Each row has a name. Each question is about the rows just above it.

[ -6  24 -55 -44  -7 -18  50  43 -61  16   2  32  20  34   2 -41  13  25
 -13   0  19 -24  -7  22]  H
[ -76   18  -57  -79  -51   40   13   51  -60  -17  -80   21   26   50
  -11  -99   22   61 -100   -4   24    4  -35   37]  Y
[-22  14 -46 -61 -34 -35  71  76 -91  42  -8  73  11  24  69 -45  42  39
   8 -10   4 -19 -24  -2]  N
[ 26  28 -55 -22  19 -34  55  26 -48  21  37  21  18  17  62 -14  -1   5
  17   3  21 -34  11  22]  L
[ 48 -14  35  40  23 -46  15  -9  12  33  56  17 -20 -33  34  62   3 -32
  85  -3 -22  -7  15 -37]  X
[-10  25 -57 -38  -1   1  31  26 -42  -2  -7   8  24  30  25 -45  -1  22
 -35   3  25 -20  -2  34]  U
[-23  20 -48  33 -14   4  20  33   1   0 -20  16  19  29  20 -50   9  28
 -38   0  20 -12 -11  26]  P
[ -73   22  -72  -95  -57   18   43   76  -90    2  -70   47   29   54
   21 -106   36   69  -84   -7   25   -7  -39   34]  G
[-23  20 -48 -42 -97   6  26  30 -42  -2 -20  14  19  30  17 -49   7  28
 -40   1  20 -12 -10  27]  Q
[ -97    3  -37  -94  -82   31   22   79  -80    1  -98   56   15   44
   -3 -103   52   75  -86  -14    7   16  -53   11]  C
[  5 -43  74  11 -40 -66  35  50 -35  72  18  92 -44 -44  51  54  63  -4
 115 -22 -57  17 -23 -92]  V
Which value is in both N and P?
[4]
[-23  20 -48  33 -14   4  20  33   1   0 -20  16  19  29  20 -50   9  28
 -38   0  20 -12 -11  26] is in which row?
P
Times [33] occurs in P:
2

[ -9 -36 -11  29 -12 -58  -2  26] : D
[-19   1  -4 -35  19  21 -19  -4] : M
[-36  44  46  29 -27 -40  46 -12] : T
[ -8 -27  45  28  20  32   1   8] : B
[ -8  39 -19  11  41 -21  47  44] : Z
[ 29  -3 -40  10 -44   2 -18  -3] : S
[ -2 -13 -31 -13 -43   7 -13 -22] : E
[-10  25  12  32  31   3  13  16] : A
[  6  -5   8 -34  72  -1 -24  58] : K
How many times does E hold [-13]?
3
Shared by B and Z:
[-8]
Count of [-5] in M:
0
Whose row is [-19   1  -4 -35  19  21 -19  -4]?
M
The one value in B and M:
[1]
Times [-36] occurs in T:
1

[ 16  -4 -18  -1  -3  13  10  29 -11] : Sirim
[ 45  -9 -56  13 -33  16  10  51  -6] : Katur
[ 25 -40 -50  33 -97 -97  15  42   2] : zof
[ -8  18  18 -15  45  18 -15 -16 -15] : Bire
[  0  26   2 -19  50  32 -11  12   1] : lumot
[ 13 -31   8  23   0 -27  16 -18 -39] : Kozit
[-21  -4  17  42  64  17 -28   9  63] : razer
[ 10  -2   6  17  66  28 -23   1  28] : sar
[ 12  -1  -1 -17  -1  19   2  18 -20] : feram
[-26  18  17 -12  25   3 -13 -13  10] : vunat
[  3 -43 -20  40 -49  -9   2  47  20] : bak
[  9 -19 -19  26  -9   6 -12  30 -19] : ruz
Count of [-15] in Bire:
3
How many times does sar hold [10]?
1
Times [-1] occurs in feram:
3
How many times does razer hold [64]?
1
Times [-40] occurs in zof:
1
Times [-19] occurs in ruz:
3
Which value is in both zof and bak?
[2]

[ 38  91  68 -90  40  11  71 -32 -29   8] = dev
[  6  37   7 -29 -29  74  92   0 -29 -28] = Sus
[ 38  91  68 -90  -6  11  71 -32 -29 -28] = luzi
[  7  52  39 -99  50 126 111  21 -22 -17] = Satu
[-37 124 -17 -17  43  65 124 -82 -17 -17] = feri
[ 39  54 -54 -76  24 -22  92  32 -39 -42] = Penan
[ 38  68  68  68  -6  11 -16 -32 -29  38] = zife
[  0 -90  -4  69 -17  85  61 -33 -90 -35] = Girut
[ 39  64 -54 -76  24 -22  92 -18 -39 -42] = nolev
How many times does feri hold [-17]?
4
Which value is in both Girut and luzi?
[-90]
Times [70] occurs in Girut:
0
Times [68] occurs in zife:
3
Times [-29] occurs in Sus:
3
Which value is in both feri and Girut?
[-17]

[ 10  -7 -71 -98  40  39 -62  63 -98 -31  -9  72 -88 -80  18  48  90 -64
 -17  40  69 -27  12   5  11 -80  17] -> R
[-100   88   -5 -107  -17   69   64   87   55   24  -27   82  -94  -43
   80   33  104  -17   69   26   27   36   68 -110  -90   -9   -2] -> J
[ 34 -83  75  26  82 109   5  65 -88 -50  -9  94 -53 -41 -51  82 -58 -74
  89  53   4 -19 -33 -16  14  96  35] -> W
Times [88] occurs in J:
1
How many times does R hold [39]?
1
Whose row is [ 34 -83  75  26  82 109   5  65 -88 -50  -9  94 -53 -41 -51  82 -58 -74
  89  53   4 -19 -33 -16  14  96  35]?
W
The row with [-100   88   -5 -107  -17   69   64   87   55   24  -27   82  -94  -43
   80   33  104  -17   69   26   27   36   68 -110  -90   -9   -2] is
J
Whose row is [ 10  -7 -71 -98  40  39 -62  63 -98 -31  -9  72 -88 -80  18  48  90 -64
 -17  40  69 -27  12   5  11 -80  17]?
R

[-17  64 -16  -2 -18   0 -21 -14  13 -17  14 115   3   0  19  -1 -10  -6
 -15  -8  15 -24   2 -11  28 -28 -29  42  -6 -16  34  -3  -9  -5  -6  27
  20 -33 -13  10 -15 -58  21 -50] -> lasel
[ -5   2  16  -2   0  16  -5  20  -2  -2  14  71  28 -38 -12  -1   0 -16
 -14  52 -99 -19 -14  15  -2 -27 -30  21   2 -29   1   0  21 -32  16   9
  -6  50  13  10 -20 -32  38  26] -> noda
[ -5   2  16  -2  -2   9  -4  20  -2  -2  14  71  28 -38  20  -1   0 -16
 -14  52 -99 -19 -14  15  -2 -27 -33  21   2 -29   1  24  21 -32  16   9
  -6  50  13  10 -20 -32  38  26] -> dapak
[ -5   2  16  -2  -2   9  -4  20  -2  -2  14  71  28 -58 -12  -1   0 -16
 -14  52 -99 -19 -14  15  -2 -27 -33  21   2 -29   1  24  21 -58 -57   9
  20 -50 -13  10 -15 -58 -58 -50] -> Sor
Whose row is [ -5   2  16  -2  -2   9  -4  20  -2  -2  14  71  28 -58 -12  -1   0 -16
 -14  52 -99 -19 -14  15  -2 -27 -33  21   2 -29   1  24  21 -58 -57   9
  20 -50 -13  10 -15 -58 -58 -50]?
Sor
Count of [-58] in Sor:
4
Times [-5] occurs in noda:
2

[ 12 -55 -53  16  64 -37  34  20  -7  57  48 -22  17 -26  46  59] = Redeg
[ -7  42  67  53  12  33  33 -57  59  33  64  59  48 -31 -38  33] = volu
[ 85 -41  21  21  81  81  34  81 -78  81  21  47  36  85  96  21] = Sebo
How many times does volu hold [33]?
4
How many times does volu hold [-7]?
1
Times [85] occurs in Sebo:
2
Which value is in both Redeg and Sebo?
[34]
Count of [21] in Sebo:
4
Shared by Sebo and Redeg:
[34]

[ 58  -6  26  34 -13 -17  62 108  11  32] -> vimiz
[ 39  12   9   5   8  -5 -60  16 -23  -1] -> vizu
[ 61   0  61 -41  43 -13  38 -15 -49   0] -> fulos
[ 58  -6  26  34   0  -9 -98  -6  62  -1] -> met
Count of [0] in fulos:
2
Shared by met and vizu:
[-1]
Shared by fulos and met:
[0]
The one value in fulos and vimiz:
[-13]

[-58  61 -59 -49  61  42] -> mes
[ -58   32 -108  -49   31   42] -> Garil
[ -58 -108 -108 -108 -108 -108] -> mupi
Which value is in both mes and mupi?
[-58]
Which value is in both mupi and mes?
[-58]
Count of [-107] in mupi:
0
How many times does mupi hold [-108]?
5
Count of [-109] in mupi:
0
Count of [-57] in mes:
0

[-23 -23 -23  -4] = Pafu
[ -1  -2   5 -23] = sufup
[-8 -2 38 34] = tos
[-24 -23  38  -3] = darek
[-24  -3  27  -1] = zime
[-99  31 -63 -37] = Gis
The one value in Pafu and darek:
[-23]
Count of [-5] in Pafu:
0
Whose row is [-23 -23 -23  -4]?
Pafu
Shared by sufup and Pafu:
[-23]
[ -1  -2   5 -23] is in which row?
sufup
Count of [-24] in Pafu:
0

